Where one turn sends some rows of the set: a few examples, then the rows asked
j_783: [-16   6   3  -3  -9   9  -4  -6 -16  12 -27  -6  22  11]
j_607: [-21  -3  -5  11  -2  -2  19  -3  14   7  -9  18  25  23]
j_580: [ -1  -6  -4  11  17   3   8  -1   2   7 -19 -16  28  30]
j_90: [-26   6  18 -16  12   7  23   7  22   9  -6 -15  24  17]
j_413: [-23  20  -7  -7   2   2  12  24   9  -2 -15 -19   8  22]
j_71: [-27  12 -12 -17  -2   7  19  -8   8  -8  -3 -13  19  28]
j_84: [-19 -12  17  -7  17   4  16   7  21  13 -16 -13  23  14]
j_915: [-11  -3  16 -16   0   7  15   5  10  11 -17  22  26   7]
j_537: [-26  23  15   3   7  -2  -2   8   2  -9 -17  10  17  18]
j_102: [-29  14   7 -14  18 -10  16   9  20  11 -16   0  25  20]
j_576: [-22   8  -3 -24  -4  -1  29   3   4  16 -17  -1  26  27]
j_99: [-12   8  21  -3  -3   9  12   2  24   0 -17  -7  -8  18]
j_926: [ -7  28  14   4  12   7  15  12   1  -1 -34  -2  22  24]
j_308: [ -9  28   6 -10   1   4   7   8  14  -6 -19 -17  -6  18]
j_125: [ -1  16   4  11  -4  10   6  -4  -2 -12  -9 -21   2  13]
j_36: [-21  24  -9  -1   4 -11  14  -4   4  -7  -8 -19  22  28]
j_887: [-24  15   2  -5 -18   6   9 -13  -9   4  -1  -6  27  11]
j_35: [  4  -9  -3  -4   5   3  28  -4  11 -10 -14  -7  13  -7]
j_707: [-10  23  20 -12  12  -2  12  11  -7 -10 -18   9  17   7]
j_487: [ -5   5  18 -19  -4   6  22   8   2   1  -6   4  34  -2]
j_563: [ -5  -3  14 -17  14  16  20  -3  14  21 -21  -5  21   2]
j_496: [ 14   4  10 -10  -4  18   4  -1   1  -9 -17  -6  26   4]
j_526: [ -8   3   5  12  18 -14   5 -15  18  -4 -15 -10  16  20]
j_778: [ -4  17   3   5  -7  -2   2 -18  -9   7  -4   5  21   8]
j_150: [ -5   1  11  -2  -9  -2   8   3  23  16 -36  -7   6  19]
j_575: [  3 -12   8   7  -4  17  18 -11   7   0 -17   3  11   0]
j_975: [-10  -1 -20   0   5   6  21  -9  16  -5  -9  15  21  10]
j_355: [-10   8  26  10   1   1  17  -2  12  16 -17   2  -2  12]
j_503: [ -8  17 -18   4  -5   5  15   3  16  12 -24  10  31  14]
j_440: [ -6  15  -1 -12   1  10   9   5   3 -18 -11 -15  -7   9]
j_697: [-29  12 -11 -19 -10   1  10 -10   4   3 -11  -4  32  22]
j_162: [ -9  -6   8   4  20 -12  18  -2  16   7  -5 -20  23  15]
j_955: [ -8   5 -12   7   0   7  17  -1   9 -22 -25 -22  19  10]
j_91: [  4   0 -17   9   5   6  30  -9  11  -6 -15  -7  16   6]
j_817: [  0   9  19  -9  -4  14  17  11 -13  -4 -14   7  26   4]

j_84 -> j_308
j_563 -> j_413
Now find these:
j_975 -> j_162
j_487 -> j_71
j_36 -> j_575
j_783 -> j_503
j_778 -> j_607

